One turn moves each row of this set onto another row. After a few examples, where does it send each row asked below?
sep: [ -5  -4  22 -14  34 -29  16  28  -6 -19   3   4  -1 -13 -20   1  29  -4
  24 -15   5   5 -11  -6 -47  16  35  24   5  18 -28 -13   4   6  -6 -15
   0   3  16 -12   0   5  -8]
tagib: [-25   9  22 -14  16 -13   3  13 -22  -6 -20  -5   2   1 -24   1  12 -34
  -2  -9  -1   2  13   2 -14   3  46  28 -19  -5 -13 -54 -18  -1  -8   3
 -10 -11  30 -12   0  10 -13]
Zelum: [-37   9  20 -24   0 -21  21  33  12 -24  -5   9  -1  -5 -10  26   7   4
   1   1   3  -4  11 -31 -25  11  26  14   3   4  19  18  -7 -11   4   4
  19 -43  22 -11   3  -6  -1]
malop: [-22   4   9 -11   9 -12  -2   7 -34   9 -20  -7  -1 -21 -24  14  17 -24
  -4  14  12  -6   7 -13 -27  13  34  13 -39  -5 -15 -51   4  -4 -11 -19
  -2  -7  20 -12   2 -13 -20]
gur: [-40  -1   9  13   7 -24 -12  22 -15  -7 -11   7   2   3  -7  26   8  -6
   4   4  -4  70   1 -16  -5  -8  36  44 -10  18 -12 -14  -1  -5 -30   6
  19 -12   2   0  -5 -13  -1]
kab: [-19   8  -3  10  21  -1  -8   8 -23   6 -12 -11  -7 -32 -48  18   0 -27
  -5   4  13   3   2  19 -28  29  14  27 -21  -4  -4 -32  -7 -11 -17 -18
  15 -18  23  -8   2  -8  -5]
nani: [-37 -19  23  -8  37 -11   8  33  -7  -2  25   0 -11 -35   4  19   0 -12
  29  11  17   3   9 -32 -24  15  20   4   6  -6   3  12   7   5 -20  -1
  13  11   8 -31   9  11 -17]
Zivar: [-10  -2  20 -12  21 -15  13  31   6 -12   0  -5 -14 -29   8  32   2 -40
  29  16  -9  23  -2 -14   8   1  12  15  -4  13   5  34  14 -26 -28  -1
 -14   8  21 -16  15  -6  -7]
livop: [  0   5   3 -25  11 -10   1   5  -1 -15   6  -1  -5  -3  -7  12  39  -4
  17 -19  -2 -17 -10 -10 -34  12   9  18   8  15 -12 -18  -5  -8  11 -17
  22 -17  -3   4  -6  -3  -1]
muro: [  6   4   8  19   1  -1  -8  16  -3  11 -19  16  -7 -25 -15   0  15  -2
   1  13   0  32 -16  10  -6 -11  21  46   5  10   1 -12  20  -2 -28  10
   2   6  16 -19   5   7 -31]
Laga: [-17  -3  10 -21   8 -26   8  14  13 -19 -11   4 -11   0  -2  37   6 -28
  -7  28  -3   7 -11 -16  15   4  15 -17   3  -7   5  36  -5 -17 -26  -9
 -10  -4   7 -16 -16 -10 -16]
bipof: [  3  -3  43  -3  -7 -32 -31 -16   2   1 -27  -1 -25 -22   0  23  15  -2
 -14   4  -8  17  10  -4   9  10  31  28 -11 -13  -1 -15  -4 -19 -38  13
  -3   9  11 -29  16  -5 -13]
terev: [ -1 -12   9 -51   8  -6 -11   8   2   5  -9   0 -15   1   6  25  15   3
  22 -17   2 -27  11  -7 -11   8  37   1  -3   6   2 -21 -15  -8   2  -8
  10  -4  -2  -6   2   8  -5]
Pov: [-15   3  12 -13  23  -8  27  28 -14 -32  21   4  -9 -15  -6  16  17  -4
  11  14   9   8   4 -33 -43   1  18  22  -8   0  -5  27   7  11  -3 -20
  21   0  17 -23  31  12 -11]
lusin: [-27  14  10  14  -6  -4 -17   1 -17 -15 -21 -19 -21   1   7  36  10  -6
 -14  -2 -10  45  23 -19 -21  -8   7  20   2  -2  -6 -10   5  -5 -30  11
  23 -11 -15  -4 -14 -17  -8]
Lemod: [-31 -22  21 -13  26  -5  -1  35 -13 -10  12  -8  -6 -13   7   6  -7  -7
  20  -7  13   2 -11 -33  -7  22  38  -4  -5  -4   5  13   3  -5 -27  -8
  31   6   4 -32   2  14 -14]
gegaz: [  9  19   7  -8  10 -16 -18 -16  -6  10  -3   8  -9  14  -9  38   2  -2
 -23 -13 -14  34   7  -2 -11   7  11  18  -1 -13   3 -15 -11 -18 -30  15
   5 -14  -7 -19  -2 -19 -18]
kipa: [-10 -18  20  13   1 -17  47  22  13 -17  10 -10  -4 -12  10  12   9 -32
  13   8 -20  34   0 -25   1   8  21  15   2  21   2  12   9 -19 -25 -14
  16 -23   4 -18   4   3  -9]
Vobir: [-14   6  17  -6   7 -11  26  41  -8 -34  13  -8  -4  -4   0  12   4   3
  -5   0   5   2   1 -37 -27   7  28  15 -18   6   0  23   4  -3 -16 -12
  40 -10  16 -26  21  15  -1]
vip: [ -7 -11  12 -31   8 -31   3  12  -2  25 -14   2  -7 -25  -6  28   6  -6
   7  10  12 -36  19 -11 -45  13  32 -13  -1   6   5 -11  -9  -9  -3  -8
  -3  -8  11 -10   4 -15  -3]
bekat: [-28  -5  32   3 -15 -12 -33   4   8  -2 -23   5 -29 -10  14  32   4 -14
 -21  20  10  32  21 -20 -11 -14  13  23 -13   0  24 -13  -8  -6 -20   1
  12  10  11 -14  -7  10   0]
nud: [  4 -13  10 -28  24  -5  -4  37  -2  -1   3 -10 -19 -13  -7  20  -2   3
  17 -20   4 -14   2  17 -11  23  48  13  -8   8   3  -2 -15  -3 -25   3
  11  14  11 -14  18  18  11]
zotal: [-10  -2  14  13 -11 -16 -11  28  -8  -4 -16  -3 -13 -19  -8  35  -9 -15
   1  27   4  45  17   5  -9 -25  27  51  -7   7  20   2 -15   1 -22  18
  14  17  21 -23   1 -12  -4]
Sunap: [  1  17   9  15   5 -48  16  17   5  26 -12   6  -5 -16  -9  30   1  -2
  -8   1   2  47   2 -12  -8 -20  24  31 -13  -1 -26 -27  -5  -8  -7  -5
  21 -14   6  -7  16 -12 -19]
vot: [ -8   1  26 -19  27 -20  19  43   6 -13  -4  -6 -18 -22 -13  15  -2  14
  10 -21   5   5   0   1 -39  32  37  25 -21  17 -23  -8   1 -17 -14 -11
  21   0  18  -7  10   0   4]
nidak: [ -3   8   3   2  13 -25   2   2  -1  16  -6  20   3   5  -9  19   9  -1
 -13  -1 -12  39  -5 -11  -5 -27  28  43 -12   9 -36 -24   1 -15 -14   1
  16  -6   7  -3   5  -7 -30]
pozo: [ -7  10  -8  -6  13   5   1  14 -19   5   0  -7 -25 -18 -28  36   8 -17
  -3  -1   9  -2  24  24 -14   7  25  29 -30 -17  16 -42  -6  -8 -15  -6
  12 -19  21  -5  20  17   1]
maf: [ -4  10   6 -16  11 -24  15  22   9   3  -2  -7 -17 -30 -10  24  11   5
  -1  -7   4 -21   6  -6 -53  24   8   8  -9  14  -8  -8  -2 -20  -1 -16
  31 -27  10   2   6 -20   7]
radun: [-43  -2  11  16   9 -37  -4  21 -14   1  -8   7 -10 -17 -12  39   9  -9
   6  12   5  74  10 -11 -18  -5  28  44 -11   8  -4 -12  -9  -8 -25  -1
  14  -8   5  -4   5 -22   1]
Gepo: [-16   3  10  -2  -8 -13  44  15  24 -15  -5  -3 -12  -6   7  32   9 -16
   0  17 -10  22  19 -25   8   9   3  -3   8   8 -12  15 -11   2 -16 -12
   7 -27  -7  -6   5   0 -12]
sevi: [-27  16  18 -19  19 -10   6  19 -16  10 -31  -3 -18 -25 -26  17  -4 -27
  -4  -3  11  13  24  11 -23  16  35  30 -33  -6 -15 -40 -16 -15  -3 -13
  -3  -8  33  -7  25   3 -12]
faf: [-13  10   7   7  19   4  -7   7 -14 -15   7 -12  -4 -14 -34  15  13 -26
   2 -12  -1   0   5  14  -6  23  15  36 -12  -3  -2 -55 -15   1 -15  -1
  16 -20  15  -9 -10   9   0]
fom: [ -3 -13   7 -12  27 -30   3  31 -12  10   2   1  -4 -23 -23  15  12 -12
  15   4  13 -21   4   9 -38  12  46   5  11  12  -1   1 -10  13 -24   1
 -14  13  17 -18  13  11   5]
Sogo: [-28  -3  22   6 -15 -19 -40  -6  -8   4 -38  10 -19 -11   6  25  11 -24
 -11  23  18  38   6 -19 -17 -16  17  14  -6  -4  22  -4  -4   3 -15 -12
   5   9   9 -15  -3   8  -7]
buka: [-20 -11   1 -17  -3  -7  39   3   8  -8 -10   5  -8   1   0  27  10 -17
 -10  28 -10  21   6 -20  -3   7   8  -1   1   8 -17  35  -6  -8 -22 -25
   8 -18  -7  -4   3 -11 -23]
banup: [  3  10  28   2  -3 -30 -37 -20  -8   9 -40   5  -6 -30 -10  21  14 -10
   2  10   2  21  10 -13  -2   4  22  18   0  -1  -4 -11  12  -1 -29   8
 -20   2  12 -22  20   1 -17]
pubur: [-42  -6  10 -34  15 -10  -8  19 -16  -5  -9 -13  -7 -14  -6  16   7 -21
  21  -1   5 -18  -6 -17   2  12  26   9  21  -9   4  31 -20 -13  -3   2
  27 -11   2 -15   6 -13 -14]
dut: [-15   9  16 -19  10   0   0  12 -10  -4  -9  -9 -14 -16  -9  26  17 -13
   9  -5   5   2  23  -9  -5  12  25  28 -45  -8 -10 -67  -6  -6  -4  -7
  10  -7  15 -11   5   2 -13]
tavo: [-35   0  11 -39   9 -11  15  16  -5 -26  -6  21  -5  -2 -17  22  20  -3
  15   1   6   5   0 -22 -27   6  22  21   7  -3  13  31  -8 -12  15 -15
  19 -33  16 -10  10  -8 -13]
patob: [-26  16   5  17  -4 -17 -17  -4 -25  -6 -25 -16 -26 -12  -1  38  16 -15
  -5   7   2  51  19 -15 -35  -7   5  18   5 -10  -7  -3   1   0 -22  -4
  21 -12 -14 -10  -6 -22 -10]
pidub: [-15   7  16 -19  12 -20  14  21  26 -15 -10   4 -19 -17   2  48   0 -21
  10  21   2  14  10 -15  21   4   5 -12   5  -4   5  27  -2  -8 -23  -2
 -15  -7  11  -6  -5   1 -10]
Lape: [-47   1  22 -23  20 -18   2  32   1   2   1 -13  -3 -35  -2  28   3 -19
  20   3   4 -25  19 -23  -7   8  17   9  25  -4   6  21 -15  -7  -5  22
  17 -19   6 -12   7 -15  -7]
bubo: [-16 -21  11  -2  10  -5  38  16   4  -7   7   3  -7 -19   4  15   4 -29
  17  19 -15  36   0 -16 -11  10  14  19  -1  23  -7  32  17 -27 -25 -24
   9 -12   9 -10  18  -3 -19]
furad: [ -9  -9  27  -4  14 -26  15  32   4 -17   0 -16  -3 -13  10  21   9 -46
  16  13 -14  13 -17 -23  12   2  26   6  -1   9   8  27   6 -29 -34   4
  -6   3  17 -26   0  -8  -2]
budo: [-12   6 -14   4  12  -6   0   8 -33   1  -8  -4  -2  -3 -35  17  23 -30
 -17   5   8 -12   4  12 -27  -1  36  16 -17  -9  13 -35   2  -1 -18  -3
   1 -21  24 -15  -2  13  -4]
Ruso: [ 11  30  -2   7   6 -35 -13  -9  -6  21 -20   8  -6  -7 -15  40   0  -9
  -6  -8   4  41  15  -8 -18   6   8   7   7  -8   4 -16  -3   0 -18   3
  -6 -28  -2 -20  12 -19 -12]
Tak: [ 12   2  19  24  -6 -20   5  25   9  17 -13   4 -23 -35  -9   9  10   3
  -8  10   1  35 -11  15  -6  -1  26  44  -6  -6  13 -20   5  -8 -28   8
  18   6  16 -28   6  -4 -20]
dulab: [-10   0   5  13 -14 -12 -21  27 -18  -8 -24  -1   2  -6 -13  22  -4 -22
   6  22   3  42   0  -3  -5 -26  36  42   0  17  14   2  -9  10 -21   9
  11  15  21 -23  -3  -4  -5]

Laga moves to furad
dut moves to pozo
radun moves to patob
Where do these go?
Lemod moves to Vobir
bipof moves to Tak
maf moves to vip

